50 stands for zero in the data rows.
Here are some points, each followed by its number:
[45 49 35 62 49 70 54 36 75 50 59 70] 0
[50 53 49 57 39 66 42 51 69 51 64 43] 1
[52 57 35 49 54 70 38 44 52 43 38 72] 2
[44 51 43 45 51 58 39 42 66 32 84 67] 3
[60 44 63 52 65 43 31 51 33 28 69 39] 4
[46 72 61 54 52 48 46 84 39 42 60 38] 5
[38 31 48 49 54 49 57 38 56 50 43 44] 6
[74 36 59 54 56 60 43 52 45 39 54 43] 7
[72 49 42 35 50 72 38 41 55 50 43 55] 8
[65 38 49 57 58 72 41 58 48 42 52 39] 9
[58 66 63 52 63 45 39 67 46 43 51 55] 10
[47 42 36 44 57 67 57 38 60 52 71 77] 11
[58 40 74 60 52 37 49 51 35 52 41 40] 12
[32 41 42 59 69 51 42 41 42 50 79 59] 13
[71 10 29 39 57 59 31 50 36 45 50 35] 14
[63 35 52 36 28 50 77 49 53 26 58 58] 15
[43 47 71 47 45 47 52 54 30 35 11 21] 16
[47 52 52 52 48 43 52 39 50 59 38 53] 17
[40 34 48 57 51 60 28 59 52 46 42 47] 18
[53 44 50 50 36 43 45 53 44 43 43 51] 19
[60 40 37 42 20 35 42 44 39 36 58 52] 20
[44 63 57 70 56 40 51 55 42 42 33 28] 21
[41 69 65 35 78 43 61 47 32 28 57 23] 22
[28 43 29 74 58 47 46 27 76 55 56 88] 23
[37 38 66 52 54 51 51 65 41 44 51 48] 24
[56 36 42 50 46 41 46 66 39 56 55 30] 25
[59 55 57 61 46 39 42 80 58 47 61 37] 26
[59 81 65 59 41 51 54 68 52 42 84 77] 27
[45 49 38 64 48 75 57 33 69 47 65 49] 28
[46 52 51 46 67 64 56 64 49 45 41 29] 29
[44 64 34 72 55 58 38 26 63 55 66 69] 30
[52 53 35 63 32 55 39 35 45 45 55 63] 31
[61 23 32 51 61 38 39 58 67 40 36 69] 32
[62 51 44 40 32 57 41 54 56 47 65 58] 33
[44 67 65 46 62 48 43 28 49 72 49 69] 34
[44 49 58 33 48 27 56 35 47 64 56 40] 35
[46 53 54 43 46 60 42 55 46 37 44 45] 36
[37 52 55 45 77 60 60 69 51 39 32 20] 37
[49 71 54 41 72 54 42 38 42 48 58 61] 38
[50 75 54 47 52 44 55 60 54 54 39 59] 39
[43 57 69 46 46 51 28 66 61 56 66 39] 40
[26 12 27 68 15 39 92  8 91 81 14 72] 41
[40 76 55 36 56 38 57 55 39 73 69 44] 42
[41 59 58 53 61 29 59 60 45 65 62 20] 43
[72 42 42 37 58 49 31 69 57 54 54 25] 44
[44 59 53 62 35 71 42 59 79 53 70 40] 45
[52 57 45 52 60 46 44 59 35 52 68 57] 46
[53 46 51 46 42 50 46 47 50 46 41 55] 47
[39 70 84 65 53 17 49 65 57 58 61 43] 48
[57 37 54 39 32 49 68 49 50 29 62 50] 49
[54 53 57 37 35 55 38 37 39 28 43 46] 50
[47 62 52 50 64 57 41 87 23 72 48 48] 51
[43 56 24 81 46 54 43 47 76 33 66 71] 52
[34 57 44 56 57 76 57 60 69 62 38 41] 53
[55 66 56 61 63 37 39 72 58 35 64 48] 54
[17 55 39 63 26 26 85 31 81 66 25 59] 55
[36 42 50 45 47 75 51 27 38 49 71 79] 56
[56 50 42 45 41 48 41 32 49 52 43 62] 57
[53 48 43 50 49 54 58 45 44 46 47 47] 58
[68 74 60 36 43 30 47 57 53 51 61 43] 59
[66 37 37 50 40 53 48 65 56 55 58 57] 60
[47 53 55 70 55 53 67 39 68 71 65 45] 61
[50 42 45 43 40 35 52 68 44 28 35 41] 62
[75 10 53 35 39 53  5 61 32 43 35 27] 63
[36 59 55 42 64 37 46 74 53 54 42 39] 64
[59 53 27 54 31 72 59 57 79 46 54 56] 65
[63 58 46 65 71 52 55 43 65 38 50 38] 66
[51 58 46 49 42 42 60 76 34 50 37 49] 67
[48 42 26 48 61 75 62 43 63 64 76 88] 68
[41 45 55 55 48 44 49 34 42 61 26 50] 69
[32 46 56 54 58 42 27 38 52 35 65 53] 70
[45 51 68 59 52 38 53 41 40 31 36 54] 71
[51 51 73 74 58 52 47 59 43 64 83 46] 72
[62 28 20 44 42 47 54 55 54 47 52 63] 73
[48 58 40 66 52 73 57 23 72 67 69 90] 74
[60 55 27 31 42 65 35 65 30 58 34 52] 75
[53 39 59 42 52 37 59 58 56 53 49 41] 76
[61 43 22 68 51 62 48 32 38 46 48 60] 77
[71  0 25 38 62 59 21 43 30 44 48 35] 78
[64 75 66 54 55 38 55 58 65 66 69 49] 79
[69 39 51 45 53 59 37 53 38 44 38 48] 80
[41 88 55 76 58 47 53 60 63 44 70 74] 81
[58 49 51 41 29 62 32 50 60 43 66 61] 82
[52 48 23 68 44 72 52 22 71 45 85 82] 83
[40 71 45 43 66 46 51 45 44 46 34 47] 84
[49 48 39 53 51 51 44 53 41 52 65 64] 85
[25 52 65 51 62 23 59 32 33 73 37 54] 86
[53 31 35 46 67 74 48 35 52 44 52 45] 87
[43 72 76 63 78 44 54 70 36 46 43 40] 88
[58 56 65 39 46 50 50 43 38 52 47 57] 89
[53 49 43 44 54 49 52 44 63 57 45 65] 90
[58 59 35 48 58 49 50 55 35 50 41 38] 91
[50 53 64 48 39 35 37 54 57 53 43 41] 92
[66 46 52 50 49 62 30 30 48 36 56 56] 93
[66 52 61 54 54 63 36 24 45 42 61 58] 94
[53 54 50 42 43 61 43 54 63 48 59 50] 95
[43 49 53 69 55 45 53 38 42 49 16 64] 96
[66 51 51 61 47 56 43 54 58 73 41 32] 97
[43 73 63 64 59 42 36 49 47 42 60 46] 98
[67 69 56 62 46 51 52 63 70 56 55 23] 99
[35 99 63 84 52 44 56 55 69 51 82 83] 100
[66 40 62 44 42 59 49 60 39 54 15 23] 101
[71 43 75 53 35 66 39 42 55 66 68 34] 102
[52 70 86 58 39 33 38 55 53 57 66 52] 103
[44 55 42 59 54 55 47 52 37 47 68 38] 104
[49 13 41 33 57 60 28 45 26 41 40 30] 105
[47 65 62 85 45 50 49 56 49 35 50 50] 106
[27 61 47 58 58 42 91 34 45 58 28 47] 107
[54 53 61 47 48 50 48 49 44 50 49 47] 108
[61 48 62 61 65 62 28 25 49 58 63 54] 109
[42 46 46 65 55 50 55 65 57 63 49 59] 110
[50 60 72 56 33 22 72 54 68 44 55 46] 111
[35 79 59 36 64 44 59 61 41 71 66 47] 112
[68 58 28 48 64 64 58 41 45 60 63 52] 113
[51 57 68 58 50 49 60 54 60 53 40 32] 114
[41 54 48 44 65 68 60 55 36 55 41 60] 115
[55 48 51 42 64 56 63 61 59 66 52 55] 116
[48 57 23 61 61 91 34 43 80 56 92 99] 117
[36 51 30 50 47 45 40 54 48 50 47 32] 118
[48 73 66 64 57 35 37 59 40 37 39 46] 119
[51 52 68 55 41 57 29  1 45 34 57 65] 120
[44 50 58 39 40 42 46 56 58 47 40 68] 121
[46 61 51 51 71 49 61 36 45 44 32 37] 122
[69 43 40 48 48 46 51 47 45 56 43 40] 123
[28 54 35 57 43 64 73 23 39 53 66 60] 124
[59 52 41 13 38 61 23 67 26 63  3 72] 125
[48 42 40 51 48 53 35 65 34 34 44 58] 126
[61 53 47 40 25 60 35 51 57 48 71 67] 127
[53 30 53 52 35 16 56 29 53 66 23 44] 128
[11 53 35 67 23 10 99 32 83 68 12 59] 129
[72 45 37 44 45 53 47 40 48 53 38 47] 130
[51 59 41 52 56 57 38 61 50 46 39 48] 131
[48 63 56 44 65 41 70 69 55 63 42 37] 132
[56 46 48 57 43 51 37 42 48 56 57 48] 133
[45 86 70 64 62 35 20 64 34 24 53 46] 134
[43 63 68 56 54 27 48 63 50 51 60 46] 135
[44 51 26 59 43 72 62 26 32 47 72 58] 136
[50 56 45 53 46 67 36 19 47 24 67 37] 137
[49 45 43 32 49 51 25 55 60 51 37 45] 138
[39  1 24 62  0 51 66  0 99 99 26 93] 139
[59 55 56 47 55 56 39 29 43 47 66 55] 140
[55 34 16 25 51 68 38 38 37 53 40 81] 141
[31 99 76 53 54 32 62 85 33 44 49 47] 142
[61 48 59 50 56 29 64 33 69 65 38 63] 143
[38 82 62 44 56 36 57 58 46 71 66 42] 144
[63 64 34 47 61 48 72 58 69 34 43 30] 145
[53 47 29 50 53 52 50 62 61 28 42 56] 146
[80 30 57 31 60 53 50 62 27 55 35 47] 147
[35 80 47 42 68 40 59 47 40 45 32 47] 148
[42 45 55 53 48 48 49 64 49 55 49 45] 149
New points follow, each followed by the numbers of its five nearest points above by angle, smallest number first.
[48 68 43 57 37 43 61 58 47 37 78 66] 3 27 81 85 100
[44 48 58 56 46 44 44 41 48 37 47 55] 50 70 71 96 120
[53 46 43 46 44 37 41 26 49 47 42 61] 17 47 57 120 128
[58 53 33 48 52 63 39 68 55 47 35 47] 75 125 131 138 146
[33 62 54 58 52 43 79 43 51 57 40 50] 55 86 107 129 148
[45 47 47 39 39 29 62 69 46 19 37 46] 19 49 62 67 146
[66 60 67 49 56 30 56 56 63 68 53 49] 48 59 79 103 143
[47 52 71 64 52 43 51 47 42 40 51 52] 12 71 98 106 119
[47 52 59 68 52 44 59 60 64 63 98 38] 43 45 61 72 79
[52 46 56 39 29 53 37 39 43 16 43 46] 19 20 36 47 50
[29 54 62 54 59 31 63 39 34 74 38 43] 17 35 69 86 107
[56 56 33 52 30 69 53 60 68 52 50 59] 0 1 33 65 95
[62 41 59 40 53 36 79 68 36 42 40 26] 16 62 67 76 132
[43 57 38 63 33 52 41 36 47 45 59 57] 30 31 52 83 136
[69 58 26 54 65 70 53 32 43 49 67 53] 77 83 87 113 136
[55 52 52 47 41 59 44 59 65 47 60 53] 1 33 45 82 95
[47 45 35 54 46 60 31 55 34 26 44 63] 2 18 36 126 146
[48 48 58 36 41 37 49 63 51 52 34 56] 62 67 92 121 125
[67 54 35 34 53 79 36 35 55 54 49 56] 2 8 87 93 141
[47 44 52 63 67 51 42 42 40 58 65 47] 13 46 72 104 109
[55 53 67 77 54 55 54 58 54 60 84 52] 27 61 72 79 100
[62 59 21 48 57 58 45 51 29 50 43 34] 58 75 91 113 123
[55 58 67 50 66 52 61 54 42 54 51 39] 22 43 88 114 132
[74 28 34 50 29 46 47 66 56 46 54 56] 20 32 33 60 73
[39 64 34 68 56 78 51 19 73 73 84 88] 0 30 74 83 117
[35  9 54 22 35 80 31 79 24 51 17 79] 18 75 125 126 141
[54 39 50 58 59 63 34 52 47 39 56 44] 4 7 9 18 78
[35 76 57 49 50 58 40 42 55 62 52 67] 30 34 38 81 100
[51 63 47 52 51 72 36 47 42 38 68 49] 93 94 104 137 140
[51 59 51 47 63 59 58 33 45 39 37 46] 22 58 84 122 148
[56 52 61 33 44 49 47 47 40 54 44 56] 47 89 108 125 147
[47 60 55 51 42 31 67 81 34 48 31 53] 39 62 67 132 142
[45 36 42 45 58 53 41 35 42 61 63 52] 13 56 78 87 109
[55 38 36 56 61 43 53 53 72 45 45 72] 23 32 73 90 146
[40 52 49 54 62 33 64 58 40 57 59 25] 22 42 43 132 144
[40 44 55 50 59 53 22 67 60 42 37 42] 18 36 64 131 138
[58 53 67 61 53 56 58 48 67 53 50 32] 61 66 97 99 114
[54 62 62 51 64 43 42 99 21 71 51 39] 5 51 64 67 88
[66 23 15 41 36 46 60 56 59 43 43 62] 32 60 73 141 146
[38 37 61 38 60 36 69 33 50 64 64 46] 6 35 43 76 86
[60 32 69 48 49 49 27 52 51 23 77 31] 4 7 40 63 70
[55 41 68 47 26 24 67 61 51 72 19 41] 76 92 101 128 129
[39 29 68 48 48 52 50 69 42 46 52 42] 12 18 24 76 149
[58 55 55 58 69 45 46 40 38 41 35 36] 16 21 22 119 122
[63 59 61 40 33 51 52 47 21 63 32 58] 75 89 108 125 147
[44 47 48 44 43 33 58 60 44 25 46 48] 15 19 49 62 67
[71 48 76 46 82 43 37 64 23 30 47 23] 4 7 12 22 88
[54 43 76 46 53 36 57 52 39 51 53 36] 12 35 43 76 108
[51 49 59 25 50 48 39 66 39 54 40 53] 51 75 125 138 147
[63 71 64 63 46 40 54 65 68 53 65 28] 26 48 79 99 114
[53 57 12 45 51 51 31 60 44 43 64 22] 25 44 91 104 118
[36 22 45 51 48 43 61 33 64 50 41 42] 6 41 128 129 139
[32 35 39 52 75 49 30 39 36 52 83 50] 13 46 70 85 104
[47 57 55 47 45 50 31 62 60 52 64 41] 1 26 40 45 95
[56 31 55 44 37 25 50 26 53 69 22 38] 17 35 69 128 143
[51 39 39 35 50 56 33 55 33 51 17 69] 47 75 125 126 141
[66 46 56 38 58 50 45 83 45 45 22 31] 29 37 44 101 147
[53 25 57 48 29 20 56 20 57 76 12 38] 17 41 69 128 143
[56 44 58 36 42 72 25 61 46 23 46 58] 36 50 80 82 126
[59 33 36 50 32 48 42 50 53 53 27 56] 19 47 73 130 139
[34 70 60 77 54 46 37 54 42 34 37 24] 21 98 106 119 134
[42 42 40 59 54 55 53 79 62 69 57 61] 53 60 110 116 149
[39 32 41 49 51 48 55 43 61 52 36 40] 6 41 128 129 139
[56 61 58 43 54 65 41 31 72 72 43 26] 53 97 99 102 114
[71 47 79 28 44 22 65 80 39 58 28 35] 12 67 76 101 147
[51 40 37 51 56 51 42 49 40 60 68 64] 11 13 46 68 85
[55 57 39 46 58 57 44 62 51 53 37 46] 29 75 91 125 131
[48 48 54 31 36 48 41 46 47 63 44 56] 47 57 89 121 125
[44 57 55 59 55 27 60 52 42 61 63 18] 42 43 48 135 144
